In the rows, zero is written as 128.
Rotation paths and how fast each direction turns (deg/step):
Each turn is a multiple of 5 degrees from 10 to 175, or 0.
Each row of a path follows its step; steps can be skipped.
Path 1:
step 0: [117 125 139 126 126 127 133 138 129 127 120 128 124 132 126 122 129 125
 136 129 129 123 127 133 131 130 134 140 125 114 126 130 127 129 126 128
 134 123 132 126 133 124]
step 1: [136 124 126 130 122 126 134 128 132 130 126 131 121 123 136 126 133 120
 136 137 129 123 129 123 117 124 132 126 129 133 137 127 124 136 129 132
 129 137 123 129 118 123]
step 3: [117 126 131 134 124 137 136 124 131 129 128 115 126 134 116 130 129 137
 131 115 133 120 122 124 129 129 128 127 127 128 130 128 132 124 131 127
 133 129 133 134 125 131]
step 4: [134 118 125 118 132 125 126 130 130 125 115 133 133 132 132 132 127 125
 124 127 127 126 118 120 130 127 132 118 129 135 137 129 121 126 128 117
 131 133 126 135 129 129]
step 5: [134 131 129 129 134 124 121 124 127 132 117 126 125 138 125 131 126 126
 123 130 126 134 130 142 128 130 136 123 130 122 124 122 137 128 123 131
 116 131 130 118 131 128]
step 6: [133 130 126 144 124 135 134 120 124 126 127 133 125 128 133 127 127 135
 124 128 122 125 127 131 137 124 121 137 127 123 123 128 129 126 132 127
 129 130 132 134 115 123]
step 7: [122 126 129 118 121 121 126 128 124 120 127 140 132 122 128 120 127 121
 127 126 130 124 130 127 131 138 117 126 124 132 128 124 131 130 132 114
 129 121 124 124 127 124]
step 8: [118 126 141 128 132 121 127 131 123 130 129 124 119 127 124 131 129 123
 132 126 126 131 136 135 117 127 128 132 129 120 131 134 127 120 118 126
 126 135 120 126 125 132]
step 10: [127 134 130 125 118 130 127 128 131 123 133 126 129 126 136 131 127 126
 131 126 130 119 132 121 124 120 135 118 130 133 127 117 142 137 124 124
 127 121 133 124 132 130]
step 12: [132 126 129 132 130 127 131 125 138 137 120 132 123 141 124 128 130 127
 134 129 126 127 122 126 125 137 125 115 126 132 128 132 122 129 143 128
 132 127 124 129 129 121]
Directions:
[127 130 127 128 125 130 130 128 127 130 130 128 128 128 129 126 130 130
 126 125 129 128 128 128 125 131 124 127 128 128 127 128 126 126 129 124
 126 125 127 130 128 130] => 85
[127 130 127 126 124 128 130 130 126 129 129 126 126 126 127 127 128 126
 130 126 125 131 129 128 126 124 129 129 128 128 130 126 126 130 128 127
 131 128 128 127 129 127] => 45
[130 125 125 128 129 129 128 127 126 128 127 129 126 128 126 130 125 129
 126 127 126 130 125 131 128 128 127 126 131 126 127 127 127 128 129 126
 128 125 128 126 127 126] => 45
[125 128 130 126 128 129 129 127 125 131 125 126 128 129 130 130 129 132
 130 128 131 129 129 130 130 127 127 130 132 127 128 130 128 127 129 130
 128 128 129 127 126 128] => 130
Path 2:
step 0: [139 125 135 131 118 132 126 127 127 130 123 126 127 139 140 137 128 136
 129 124 129 127 130 132 134 133 119 122 126 126 135 127 125 133 129 125
 135 127 125 135 126 121]
step 1: [133 133 140 124 124 131 133 129 129 135 125 134 118 132 130 125 136 130
 122 128 117 125 125 128 130 132 129 132 132 129 133 120 131 138 121 131
 131 121 128 132 121 118]
step 2: [123 130 136 127 126 119 132 134 132 132 133 131 124 137 122 132 130 127
 118 125 126 125 130 121 135 124 125 131 121 139 127 125 124 134 130 131
 133 120 127 124 139 121]
step 5: [133 125 133 129 129 134 134 128 120 128 130 128 132 125 136 120 119 125
 125 127 116 119 124 129 132 118 125 126 128 127 127 130 117 132 127 130
 127 130 125 137 122 140]
step 7: [129 128 130 126 139 126 130 124 123 130 128 123 117 126 135 136 133 120
 122 129 119 139 120 120 126 124 126 133 125 133 135 127 126 129 126 129
 120 125 135 126 120 124]
step 9: [125 123 124 129 126 135 126 143 120 128 132 127 123 125 125 123 139 122
 138 129 125 127 123 124 124 132 125 131 127 126 130 133 116 132 121 123
 132 136 125 128 125 121]
step 10: [136 131 119 127 131 127 128 134 129 119 127 130 131 127 123 127 136 123
 131 126 128 115 131 132 124 134 121 120 120 132 131 133 119 136 120 136
 131 128 133 133 131 128]
step 11: [140 127 122 130 130 131 130 122 129 124 139 132 120 133 130 129 133 120
 125 124 128 125 130 127 128 119 118 122 128 121 134 117 123 126 126 133
 138 133 126 134 127 134]
step 12: [129 136 127 135 126 130 126 129 128 131 125 135 122 128 126 137 132 127
 127 127 129 141 126 130 126 127 125 121 132 130 125 120 129 127 132 145
 138 123 129 140 124 128]
step 15: [123 134 119 121 130 133 118 136 126 132 131 122 132 126 139 127 128 124
 120 133 128 120 131 121 125 132 123 130 135 126 129 127 115 124 131 131
 131 130 130 118 128 127]
Directions:
[130 128 126 128 130 127 125 130 128 126 129 129 128 128 127 128 131 127
 127 129 133 131 127 129 125 127 126 128 130 126 127 128 127 129 128 130
 126 129 127 130 127 129] => 20
[130 128 128 129 127 126 130 129 125 128 127 129 128 130 125 130 132 129
 131 129 129 127 127 128 129 130 127 127 128 126 132 126 129 126 125 127
 130 127 128 130 130 127] => 35
[126 131 125 129 130 125 128 127 129 126 130 129 126 128 127 129 128 128
 124 124 128 129 129 127 129 127 128 128 131 130 131 127 127 124 127 128
 128 125 128 127 128 129] => 80
[127 130 128 128 129 128 130 130 126 129 128 130 127 130 126 127 129 130
 129 130 129 130 130 124 129 128 129 131 128 129 124 132 126 126 127 127
 127 130 129 125 129 126] => 65
